500 stands for zero in the data rows.
The table, row by row:
499,339,634,648,618,436,666,526,456,345,403,632,333,476,642,259
576,545,593,484,506,418,124,417,811,235,703,258,618,801,670,496
610,439,626,706,402,524,471,574,107,594,566,499,455,508,387,700
282,623,125,380,521,837,523,463,999,672,453,452,528,254,540,534
452,606,480,225,479,626,619,644,396,300,310,700,438,624,630,247
708,337,964,214,656,359,725,642,301,560,676,323,537,651,376,670
346,672,317,174,639,862,490,494,696,355,508,621,557,627,775,306
582,408,488,293,411,226,664,568,718,667,433,322,576,394,254,630
433,550,213,457,643,494,558,291,594,693,634,610,541,489,614,532
609,299,464,659,610,374,623,511,409,421,503,595,393,586,685,392
672,124,887,580,853,074,688,458,712,440,573,325,477,508,444,427
590,417,733,637,379,549,484,612,475,482,540,331,415,468,462,634
508,584,049,346,435,377,236,404,820,440,533,447,698,668,595,497
649,334,806,592,446,605,746,719,189,631,520,421,379,410,350,708
475,668,180,380,435,342,196,342,609,482,478,530,737,584,407,496
460,541,527,805,536,378,254,294,245,525,609,558,524,501,411,527
488,561,393,432,598,594,491,432,317,480,623,631,543,688,702,464
415,616,387,308,529,579,641,451,441,593,521,618,475,502,557,512
546,570,646,250,234,832,569,927,337,270,213,560,407,572,493,421
620,413,999,297,638,777,811,831,090,342,477,529,360,654,514,440
514,538,512,461,278,550,517,582,593,715,473,327,509,335,259,744
363,675,338,323,508,492,886,386,029,855,461,850,448,361,394,561
484,408,570,647,585,737,521,550,774,242,564,438,322,590,902,369
722,289,562,666,179,650,438,870,554,407,363,250,438,468,419,666
500,708,687,551,320,417,093,417,282,409,551,437,635,626,331,566
387,445,626,704,749,258,509,212,680,554,622,488,479,383,522,419
564,278,371,720,498,770,880,740,312,504,313,714,220,366,730,399
552,494,309,617,393,041,327,279,517,594,544,461,610,474,348,580
561,391,773,845,419,487,634,586,170,792,459,427,405,190,126,761
475,607,617,371,379,861,502,740,331,470,402,508,503,509,434,559
599,609,462,456,348,260,142,464,352,397,478,439,739,676,281,521
624,289,793,876,493,000,262,378,620,391,531,266,509,449,327,510
425,372,295,645,625,528,674,454,726,532,393,594,415,327,627,346
537,262,556,679,738,535,563,444,870,433,666,365,397,524,784,468
500,466,480,458,653,271,796,426,035,671,410,843,476,449,359,401
391,620,576,171,538,420,788,449,518,833,465,497,568,264,178,621
437,561,475,280,344,804,750,801,329,407,200,694,379,438,529,373
361,732,408,379,505,344,166,256,784,443,622,385,697,538,447,489
336,690,209,122,574,587,628,372,747,624,571,588,562,527,651,449
507,654,506,672,344,645,247,490,068,273,540,666,432,755,716,429
444,621,118,260,492,366,366,395,905,578,470,440,720,457,388,486
441,414,745,886,682,459,486,376,385,366,566,575,339,457,666,328
435,682,109,458,426,386,159,219,583,630,675,476,728,589,487,643
340,460,456,858,462,692,607,461,712,652,403,496,313,131,479,491
475,513,516,490,568,578,161,447,999,301,626,235,624,611,633,477
507,574,350,539,335,612,317,605,374,399,357,578,540,541,475,450
Every row comes from 3 hidden switches, listed from the one that spreads the rows most; 1 means on and 0 means off. The rows also spread widely along 6 other directions, which tell nothing about the switches. All are off in the first row of the table.
Rows drawn again from the table, each followed by whether each switch is on (1) or off (0), in that order:
610,439,626,706,402,524,471,574,107,594,566,499,455,508,387,700 1 1 1
537,262,556,679,738,535,563,444,870,433,666,365,397,524,784,468 1 1 1
475,513,516,490,568,578,161,447,999,301,626,235,624,611,633,477 1 0 1
415,616,387,308,529,579,641,451,441,593,521,618,475,502,557,512 1 1 0
425,372,295,645,625,528,674,454,726,532,393,594,415,327,627,346 0 0 1
361,732,408,379,505,344,166,256,784,443,622,385,697,538,447,489 1 0 0
441,414,745,886,682,459,486,376,385,366,566,575,339,457,666,328 1 0 0
499,339,634,648,618,436,666,526,456,345,403,632,333,476,642,259 0 0 0
437,561,475,280,344,804,750,801,329,407,200,694,379,438,529,373 0 0 0
561,391,773,845,419,487,634,586,170,792,459,427,405,190,126,761 1 0 1
507,654,506,672,344,645,247,490,068,273,540,666,432,755,716,429 1 1 0
590,417,733,637,379,549,484,612,475,482,540,331,415,468,462,634 1 1 0
507,574,350,539,335,612,317,605,374,399,357,578,540,541,475,450 0 0 1
340,460,456,858,462,692,607,461,712,652,403,496,313,131,479,491 1 0 0
722,289,562,666,179,650,438,870,554,407,363,250,438,468,419,666 0 1 1
484,408,570,647,585,737,521,550,774,242,564,438,322,590,902,369 1 1 0
452,606,480,225,479,626,619,644,396,300,310,700,438,624,630,247 0 0 0
433,550,213,457,643,494,558,291,594,693,634,610,541,489,614,532 1 1 1
500,466,480,458,653,271,796,426,035,671,410,843,476,449,359,401 0 0 1
514,538,512,461,278,550,517,582,593,715,473,327,509,335,259,744 1 1 0
435,682,109,458,426,386,159,219,583,630,675,476,728,589,487,643 1 1 1
552,494,309,617,393,041,327,279,517,594,544,461,610,474,348,580 0 1 0
508,584,049,346,435,377,236,404,820,440,533,447,698,668,595,497 0 1 1
346,672,317,174,639,862,490,494,696,355,508,621,557,627,775,306 1 0 1
500,708,687,551,320,417,093,417,282,409,551,437,635,626,331,566 1 0 0
546,570,646,250,234,832,569,927,337,270,213,560,407,572,493,421 0 0 0
488,561,393,432,598,594,491,432,317,480,623,631,543,688,702,464 1 1 1
460,541,527,805,536,378,254,294,245,525,609,558,524,501,411,527 1 0 1
576,545,593,484,506,418,124,417,811,235,703,258,618,801,670,496 1 1 0
620,413,999,297,638,777,811,831,090,342,477,529,360,654,514,440 1 0 1
387,445,626,704,749,258,509,212,680,554,622,488,479,383,522,419 1 0 0
708,337,964,214,656,359,725,642,301,560,676,323,537,651,376,670 1 1 1
624,289,793,876,493,000,262,378,620,391,531,266,509,449,327,510 0 0 0
391,620,576,171,538,420,788,449,518,833,465,497,568,264,178,621 1 0 0
582,408,488,293,411,226,664,568,718,667,433,322,576,394,254,630 0 1 0
336,690,209,122,574,587,628,372,747,624,571,588,562,527,651,449 1 1 0
282,623,125,380,521,837,523,463,999,672,453,452,528,254,540,534 1 0 1
649,334,806,592,446,605,746,719,189,631,520,421,379,410,350,708 1 1 1
609,299,464,659,610,374,623,511,409,421,503,595,393,586,685,392 0 1 1
475,668,180,380,435,342,196,342,609,482,478,530,737,584,407,496 0 0 1
444,621,118,260,492,366,366,395,905,578,470,440,720,457,388,486 0 0 1
475,607,617,371,379,861,502,740,331,470,402,508,503,509,434,559 1 0 1
564,278,371,720,498,770,880,740,312,504,313,714,220,366,730,399 0 1 1
672,124,887,580,853,074,688,458,712,440,573,325,477,508,444,427 0 0 1
599,609,462,456,348,260,142,464,352,397,478,439,739,676,281,521 0 0 1
363,675,338,323,508,492,886,386,029,855,461,850,448,361,394,561 1 1 0
